<12>: [ 14  -8 -37  -3 -18  -5   2   8   3  39   5 -29  10  18  13 -23   3  14
   6 -10   9   7   0 -22  17  15   8 -17   8  -1   4  -2  12  20  -2 -14
  17  21  -3 -16  -8 -14  29  -7  19  11]
<73>: [-65   7 -83 -45   0   6   3  22 -34  32  56  -6   9 -13  -5 -23  17 -56
   8   3 -51 -26 -15   1 -26  36 -50 -28  27 -14 -54  -1  61 -15  49  37
 -16  14  -8 -37  -6 -53  26 -17 -78  78]
<28>: [-67   0 -82 -50   2  -4   6  12 -33  35  47 -10  23 -16 -10 -35  18 -42
   6   4 -49 -20 -21  11 -27  18 -47 -27  33  -3 -50  -4  72 -20  52  54
 -29  29  -7 -37 -11 -55  11 -17 -81  77]
<107>: [  6   3  23 -30 -17  -8   0   0   2  38  -8 -22  16   9  10 -26  -6  19
   4 -12  10  -3  -4 -15  17  -5  12 -15  -4  17   9   0  25  27   3  -6
   6  38 -12 -15  -8 -11  21  -9  10  13]
<33>: [-64   5 -84 -49   1   4  -1  15 -36  32  51  -4   9 -12  -5 -25  18 -50
   8   3 -54 -20 -17   7 -28  33 -50 -27  28 -13 -54  -3  63 -15  50  40
 -15  20  -5 -37  -7 -52  21 -16 -78  75]
asked: [-26 -15   1 -26] | <73>
asked: [  2  38  -8 -22  16] | <107>
asked: [ 14  -8 -37  -6] | <73>
asked: [  3 -54 -20 -17   7 -28] | <33>

<57>: [-14   7  12  -3  65   6  -8   8 -15  13 -12  -2  33  -7 -21 -26   1  -3
  19 -34 -23  -6  31  13]
<64>: [-23 -30   0 -28   2   2   2 -11  26  14 -48  -4  16  12 -33 -35 -18 -21
 -21 -17   0  16  19   5]
<93>: [ -8 -14  26  -2   2 -15   6   6  -6   5   0  -4  -3   0  20   7  -4  -3
  -1  -4   1   1   5  16]
<65>: [-17  -5  -7 -22  -2   0 -25   5   3  -6  10  -6  11 -11   6  -7   3  -6
  -4   8   2  -5 -13  -1]
<122>: [  0 -25   5   3  -6  10  -5  11 -11  23 -74  -4  23  16 -52 -51 -19 -31
 -31 -27   4  26  25   4]
asked: [-6 -4] | <65>
asked: [  0 -25   5   3  -6  10  -6  11 -11] | <65>
asked: [ 19 -34 -23  -6] | <57>

<113>: [-70 -39 -47 -20  74  45 -46 -32  17 -40  13  31 -44  -2]
<21>: [-60  62 -26  12  57 -72   6  16 -50   0  58 -62 -79  41]
<111>: [-29 -31 -68 -80 -41  32 -63 -21 -64  48  72  60  -5 -44]
<55>: [ 69 -29 -31 -67 -80 -41  32 -63 -21 -64  48  72 -16  56]
<115>: [ -1 -65 -27  78  71  -2  64 -21 -63 -10  72  79 -65 -52]
asked: [-21 -63] | <115>
asked: [-29 -31 -67 -80 -41  32 -63 -21 -64  48  72] | <55>
asked: [48 72 60] | <111>
asked: [ 69 -29 -31 -67 -80 -41  32 -63 -21 -64  48  72 -16  56] | <55>
asked: [ 62 -26  12  57 -72   6  16 -50] | <21>

<44>: [  5   9  -7  15 -49 -19  12  -7   8 -16 -39  18  21  -8  27   2  -4 -15
  53 -44   7   4  -3 -41  16 -21 -33  -6  -5  15  -5  -9  -3   9  -3  -6
 -22  -9   5  11  24 -57  14  11  25  31  15  16 -22]
<79>: [-34  -1 -16   8 -19   3  33   1   4 -16 -29  12  13 -18  26  -3  11 -11
  78 -44 -23   1  14  -3   6 -18  -9  -5 -14  19 -41 -18   0 -10 -27 -14
 -30 -12   7   0  29 -73  29  11  56  46  -6  -2 -44]
<42>: [  2 -12  13  -1  34   6 -42  27  -8 -16  51 -44 -32  29 -34  -9   1  25
 -88 -44   4 -13   4  51 -42  30  33 -21  20 -52   4  12   8  -8  20  11
  32 -20   4   0 -40  78 -20 -13 -48 -68   4   8  31]
<121>: [ 23   8  12  13 -16 -15 -32  10  -1 -16  10 -18 -10  24 -14  -2  -8   4
 -39 -44  19  -6  -4  -6 -13   8 -12 -19  14 -32  23   4   6  -3  20  -5
   8 -29  -5   3  -9  17   0   2 -21 -11   1  -1  27]
<14>: [-34  -1 -16   8 -19   3  33   1   4 -16 -29  12  13 -18  26  -3  11 -11
  78 -44 -23   1  14  -3   6 -18  -9  -5 -14  19 -41 -18  -9   6 -20  14
 -16  31  18  26   1 -42  -2  -4  25 -10  32  -3 -60]
asked: [-14 -30] | <79>
asked: [  8 -16] | <44>
asked: [-16  31  18  26   1 -42  -2] | <14>
asked: [-34  -1 -16   8 -19   3  33   1   4 -16 -29  12  13 -18  26  -3  11 -11
  78 -44 -23   1  14  -3   6 -18  -9  -5 -14  19 -41 -18   0 -10 -27 -14
 -30 -12   7   0  29 -73  29  11  56  46  -6  -2 -44] | <79>
asked: [  4 -39 -44  19] | <121>

<37>: [ 10 -17  -1 -13 -83  -4  37 -23  26  38 -48   0  -6  26  47  30 -27 -14
  85]
<164>: [-23  49  12  -6  39  25  -5  33 -30  15  62  -2 -32  14   4   3   7 -26
 -35]
<45>: [-27 -11  18  17  -2 -28  16  17 -19   6 -11  27  32 -19  11  33 -25  23
  16]
<47>: [-19  29  33 -20   7  16  37  55 -50  38  47  19 -42  37  -1 -59 -18 -32
   1]
<167>: [ 60  -5 -44 -36 -22  28  -9 -61  41 -10 -11 -36 -24  20   3   4  26  -4
  15]
<126>: [ 60  -5 -44 -36 -22  28  -9 -61  41 -10 -11 -36 -24  20   3   4  26  -4
  21]
<161>: [  1  37  20 -29 -16  37  37  20 -14  42  21  -5 -38  53  25 -46 -30 -45
  39]
asked: [ 60  -5 -44 -36 -22  28  -9 -61  41 -10 -11 -36 -24  20   3   4  26  -4
  21] | <126>

<2>: [-41  30  15 -40  32   6  -1  17  34]
<54>: [ 15 -42  32   6 -46 -32  -9 -33 -38]
<9>: [ 36  22 -23  58 -46 -32  -9 -33 -38]
<109>: [-41  30  15 -40   9  13  21  42  24]
<112>: [ 14  45  34 -15   1  44  21  -8 -59]
<82>: [-41  30  15 -40   9  13  21  42 -59]
asked: [44 21 -8] | <112>
asked: [ 15 -40  32   6] | <2>

<145>: [  4   1 -18 -19   3  43  18 -82  -5   2  -9  18  -1  26 -44   7   8 -11]
<140>: [ 85 -19 -30 -27  58 -11 -10 -36  -3   9  -7 -10  30  48 -28 -19  14  18]
<18>: [  4   1 -18 -19   3  43  18 -82  -5   2  -9  18  -1  26 -44   7 -17  15]
<129>: [ 68 -31  21 -28  13  -4  36  10  42  14 -62  76 -11  -2  11  19  -6  30]
<61>: [ -3   7  39  32  58 -11  17  55 -26   9  -7  46   5  23 -12  13  14   6]
<98>: [ 17  42  18  49  11  10  33 -19  74 -17   5  64  55  -4   1  53  43   4]
<60>: [ 69  -8  23  17 -15  11  33  38  -8   6 -17  54  39  23   6  13 -12  14]
<32>: [  5  17   7  25  12 -21  11  50 -33   0   2  -8  23   1  18   8   1 -25]
asked: [ 23   6  13 -12  14] | <60>
asked: [ -3   7  39  32  58 -11  17  55 -26   9  -7  46   5  23 -12  13  14   6] | <61>

<88>: [ 65  30 -25 -61 -10  78]
<119>: [ -4  62 -29  23 -67 -37]
<71>: [ 31 -25 -61 -10  78  -3]
<95>: [ 30 -22 -61 -10  78 -29]
asked: [ 30 -25 -61 -10  78] | <88>
asked: [ 30 -25 -61] | <88>
asked: [ 65  30 -25 -61 -10  78] | <88>
asked: [ 62 -29  23 -67 -37] | <119>
asked: [ 31 -25 -61 -10  78  -3] | <71>

<86>: [ 3 45 25 45]
<108>: [-2  2 45 25]
<19>: [27 -7 63 -3]
asked: [ 3 45 25 45] | <86>
asked: [ 2 45 25] | <108>
asked: [25 45] | <86>

<23>: [ -2  35   1 -47  34  14]
<87>: [  7  51  -8 -47  34   7]
<97>: [ -2 -12  -3 -47  62   7]
<128>: [  1  35  -2 -47  62   7]
<11>: [ -2  35 -56 -30  34   7]
<189>: [ -2  35 -68 -30  34   7]
<162>: [-17  35  34 -47  -8   9]
<138>: [  9  54  -1 -49  34  -2]
<84>: [ -2  -4  -8 -47  49 -22]
asked: [ 51  -8 -47  34   7] | <87>
asked: [-47  34  14] | <23>
asked: [ 35  -2 -47  62   7] | <128>
asked: [ 35  -2 -47  62] | <128>
asked: [-2 35  1] | <23>
asked: [ -8 -47  34] | <87>

<81>: [45 26 46 43 30 29 51 54 46 32 35 33 43 51 37 35 34 47 29 40 40 27 47 50
 44 43 42 35 35 44 45 45 52 48 35]
<31>: [34 28 25 48 39 29 33 34 46 48 29 47 36 30 57 33 23 33 66 55 35 57 28 49
 34 26 22 45 45 26 46 42 30 29 49]
<13>: [44 40 46 36 47 43 37 45 39 37 35 31 38 64 45 45 45 36 28 52 44 33 46 33
 37 56 47 39 39 40 37 46 47 53 35]
asked: [45 26 46 42 30 29] | <31>
asked: [48 39] | <31>

<39>: [ 24   2  15 -36 -34  56]
<170>: [ 21  25  31 -32 -30  34]
<92>: [ 21  -2  17 -32 -14  20]
<75>: [ 27   9  16 -38 -31  64]
<144>: [ 21  -2  17 -32 -27  30]
<46>: [ 27   3  16 -38 -31  64]
<41>: [ 21  10  25 -55  -6   7]
<179>: [ 31   1  19 -40 -18  59]
<183>: [ 29  31  25 -63  11 -13]
asked: [  9  16 -38 -31  64] | <75>
asked: [ 27   9  16 -38] | <75>
asked: [31 25] | <183>

<149>: [-23   5 -34 -36  24]
<70>: [-41  -4  41 -50  25]
<159>: [ 37  32  35 -75  12]
<100>: [ 48  -5  84 -75  12]
<125>: [ -1  19 -15  42 -31]
<8>: [ 69  18  34 -19 -31]
<139>: [-25   5 -34 -36  24]
asked: [48 -5] | <100>
asked: [ 37  32  35 -75] | <159>
asked: [-25   5 -34 -36  24] | <139>
asked: [ 41 -50  25] | <70>
asked: [ 37  32  35 -75  12] | <159>

<6>: [  3  14  10  -9   8  32   1   3  20   3  35 -24 -12  27  -6   9  -7   0
 -16  -7   3   3   4 -18 -10  23 -36 -11 -10  -2   9  34  14   7   4  -3]
<166>: [-22 -11 -12 -67 -42   3 -11  -6   8   2  14 -64 -46  -2  -1  -1 -33 -10
 -62 -17 -27  -9   0 -43 -44  -4 -80 -60  -6 -19  -5   4 -24   6 -12 -33]
<72>: [ -9  -3  -4 -20 -29 -24  -7  -3 -13   2 -18 -12 -13 -12   1 -11   1  -2
 -15   4 -11   1   3   0 -10 -13   1 -20  14  -2   2 -24 -14   0  -1 -13]
<102>: [  3  24  -1  34  10  -1   1   3  20   3  35 -24 -12  27  -6   9  -7   0
 -16  -7   3   3   4 -18 -10  -5 -57 -47   2 -12  -2  -7 -19   9  -9 -27]
<156>: [15 16 14 28 30 32 11  9 14  2 17 14 18 38 -5 15 18  7 24 17 18  9  6 12
 18 37 23 25  8 10 27 34 41  3 11 19]
<152>: [ -5 -11  -9   4  27  42   9   3  24  -1  35  10  -1  24  -2  24 -14   2
  10   4   4 -10  -9 -13  -5  20 -15   8 -13  -7   1  42  19  -4  -9   5]
<154>: [10 11  7 51 38 16 15 13  5  4  8 48 25 18  1 16 21 10 52 22 17  4  0 21
 24 14 53 45  3 12 12 14 26 -9 12 29]
asked: [ 3 24 -1 35 10 -1] | <152>
asked: [  3  24  -1  34  10  -1   1   3  20   3  35 -24 -12  27  -6   9  -7   0
 -16  -7   3   3   4 -18 -10  -5 -57 -47   2 -12  -2  -7 -19   9  -9 -27] | <102>

<35>: [ 11  47  10   4 -64  17 -25  20  -7 -46  -2  24   6 -55 -12  12 -14  10
 -20 -23  26  11 -11 -27 -38 -33  19   6  62  64 -33 -36   3  47  38  80
  57  52  -3  41 -27   1 -30  -2  30  34 -10  14 -28  -6 -22  35 -23  32
   4  34  13  55  39  15]
<135>: [ 18  50   7  21 -47  12 -25  -7  -8 -49 -20  20  12 -62  34  -2   3  27
 -43   0  17   9 -29 -10  -6 -22   6  30  66  63 -27 -32 -22  57  31  41
  65  43  12  -1 -33  -1 -20  10  23  38 -27   0   0  -2 -11  62  -4  43
  19  22  16  40  71  35]
<160>: [  7  -9 -50 -23   1   9 -18 -81  10 -22  20  39  40 -25  22  23  45   3
   7 -42  25 -20 -14  73 -38 -53 -22  -2  -7  20 -44  34 -12   2  12   8
 -16  20 -25  10 -83   1  -7  77  -6  26  29  13  -8 -20  22  49  33  -2
  -8  22 -21  38  55  35]
<132>: [-21 -43 -39 -21  65  -9  13 -43  -2  45  26  -7 -13  51 -36  16  28  -9
  59 -22   0 -17   7  55 -10 -43 -10 -43 -60 -26 -13  42  16 -72 -24 -34
 -66 -23 -25  -2 -38  -3 -18  49 -11 -14  55   1 -15 -13   5 -28  37 -39
 -27  11 -18  13  -7 -20]
<91>: [-11  13  51  30   8 -11  19  79 -15  27 -24 -43 -49  29 -23 -25 -43   2
  -4  46 -26  22   9 -71  45  46  23   0   8 -15  43 -36  10  -9 -15 -14
  17 -22  28 -18  78  -3  -1 -73   9 -24 -28 -18   8  20 -28 -48 -27   3
   8 -18  25 -32 -45 -36]
<25>: [-20 -32 -30 -38  17   2   3  -9   3  26  42  10  -7  33 -71  31   7 -25
  62 -51  15 -12  24  27 -52 -50   4 -55 -43 -12 -23  26  37 -55  -2  29
 -53   2 -38  51 -30   0 -23  30   0 -10  59  20 -44 -16  -4 -38   7 -37
 -35  22 -18  30 -33 -28]
<176>: [-11  51  13  24  10   1 -12  -2 -32   1  -6  -6 -42 -12 -40   9   5  30
  23 -10  15  11 -26   0  -8 -81  23 -28  37  69 -40 -25   7 -19  15  36
  28  34  -3   3 -54  -9 -74  31  39  29  24  -6 -34 -12 -47  19  17  16
  -8  54  23  82  71  -4]
<78>: [ 18  46  17   2 -79  18 -26  29   2 -54  -5  27  18 -61   4   7 -19   5
 -37 -16  22  11  -6 -38 -34  -7  15  20  64  53 -21 -37  -2  64  39  78
  61  48   3  39  -7   2  -9 -18  22  30 -26  15 -17   0 -12  36 -33  35
  12  19  11  32  24  20]
<20>: [ 10  -9 -49 -26  -6  10 -20 -81  12 -26  20  42  45 -30  27  23  44   2
   2 -43  26 -22 -13  72 -40 -47 -24   2  -5  18 -43  34 -14   9  14  10
 -15  20 -25  13 -81   3  -1  74  -8  26  25  14  -6 -20  27  51  30   0
  -7  19 -24  34  53  38]
asked: [-11  13  51] | <91>
asked: [-7 77] | <160>
asked: [ 19  79 -15] | <91>
asked: [-16  22] | <78>

<133>: [-11   2  13  -9   3 -26  13  19 -15 -10 -21  -4]
<56>: [-11   2  13  -9   3 -26  13  19 -15 -10 -21   7]
<157>: [ -4 -86 -14  17   4 -23   0  27 -18  -3 -28 -78]
<148>: [-22  48 -33 -32   1 -37  -2  10 -34 -15 -15   4]
<116>: [ -8 -11  -5  20  -4   1  11 -33  18  16  19 -49]
<15>: [-89 -14   6  17   8  15  14 -16  36 -22  30 -52]
<110>: [ -4 -86 -14  -8   4 -23   0  27 -18  -3 -28 -78]
asked: [ -8 -11  -5  20  -4   1  11 -33  18  16  19] | <116>
asked: [-11   2  13  -9   3 -26  13  19 -15 -10 -21   7] | <56>
asked: [ -4 -86 -14  -8   4 -23   0  27 -18  -3 -28 -78] | <110>
asked: [ -4 -86 -14  17   4 -23   0  27 -18  -3 -28 -78] | <157>
asked: [-89 -14   6  17   8  15  14 -16  36 -22  30] | <15>

<59>: [-21 -20  33  36 -24 -26  12   2  26 -13 -19]
<38>: [-21 -20  33  36  -1  26 -19   2 -26 -24 -13]
<34>: [ -8  -9  15 -11  12 -26   2  12 -26 -24 -13]
asked: [ 12 -26   2  12 -26 -24 -13] | <34>
asked: [ 36 -24 -26  12   2  26 -13 -19] | <59>
asked: [ -9  15 -11  12 -26] | <34>
asked: [-26  12   2] | <59>
asked: [-13 -19] | <59>
asked: [-9 15] | <34>

<83>: [-16  36 -42   3 -43 -19  57   6 -14 -22  47  -3  48  -6 -20  15  45  31
 -12 -13  23 -21  19  25  17 -24  38 -36  24 -48  -6  43  14  26 -22 -29
 -41 -20  66 -45  19  39  18  49   8  42]
<36>: [ 23  54  24  -2  19 -14 -72 -21 -41  26  51 -15 -13 -16 -32  30  13 -37
 -60  -1  68 -24 -44 -28  45 -16  37 -42   3  12  35 -39 -14 -44  12 -66
 -55 -30 -20 -30 -50  39   7  57  -3   6]
<53>: [-28  25  47 -18  28  12 -75 -32 -18  -3  40  38  26 -30 -61  57 -33   8
 -59  -9  54 -68 -43 -38  60  17   1 -57   4 -44 -39  35  12  12 -14 -66
 -65  -4 -39  -9 -77  24  46  70   9 -22]
asked: [-36  24 -48  -6  43  14  26] | <83>
asked: [-16  37 -42   3  12  35 -39 -14 -44  12] | <36>
asked: [-44 -39  35  12  12 -14 -66] | <53>

<99>: [-15   6 -12  -4]
<89>: [ 7  2  7 36]
<76>: [0 2 7 3]
<188>: [  0   0 -29  41]
<136>: [-1 18 14 20]
<17>: [ 22 -18  20  63]
<26>: [-27 -34   7 -21]
<101>: [ 28  21 -18 -36]
<118>: [  8   6 -16 -13]
asked: [18 14] | <136>
asked: [ 2  7 36] | <89>
asked: [ 7  2  7 36] | <89>
asked: [ 21 -18] | <101>
asked: [  0 -29  41] | <188>
asked: [  7 -21] | <26>

<168>: [  0  28  19 -20   0  30  44 -29  38 -36  35 -34 -14  -8  13]
<5>: [-41  37  29 -38 -39  29  28 -32  63 -37  -1  -2 -33  39  28]
<77>: [ 26 -26 -15  23  19 -31 -18  22 -41  20   7  -5   5 -22  -3]
<30>: [-28  29  23 -31 -24  28  29 -26  51 -31   7  -8 -22  25  19]
<174>: [ 23 -41  37   1 -25 -32 -33  28 -20  26 -28  29 -18  38  17]
<172>: [ -4  37  23 -23  11  61  23 -41  36 -27 -16  18  34   0 -41]
<177>: [-26 -15  -6  -3 -18 -15 -32  19 -16  29 -64  58  15  38 -17]
<58>: [-52  52  44 -66 -41  46  28 -42  69 -40 -34  28  -7  52   2]
<16>: [-14 -31 -16  10 -27 -57 -24  44 -26  28   6 -14 -51  19  54]
asked: [-41  37   1 -25 -32 -33  28 -20  26 -28  29] | <174>
asked: [ 23 -41  36] | <172>
asked: [ 19 -20   0  30  44 -29  38] | <168>
asked: [ 61  23 -41  36 -27 -16  18  34   0] | <172>

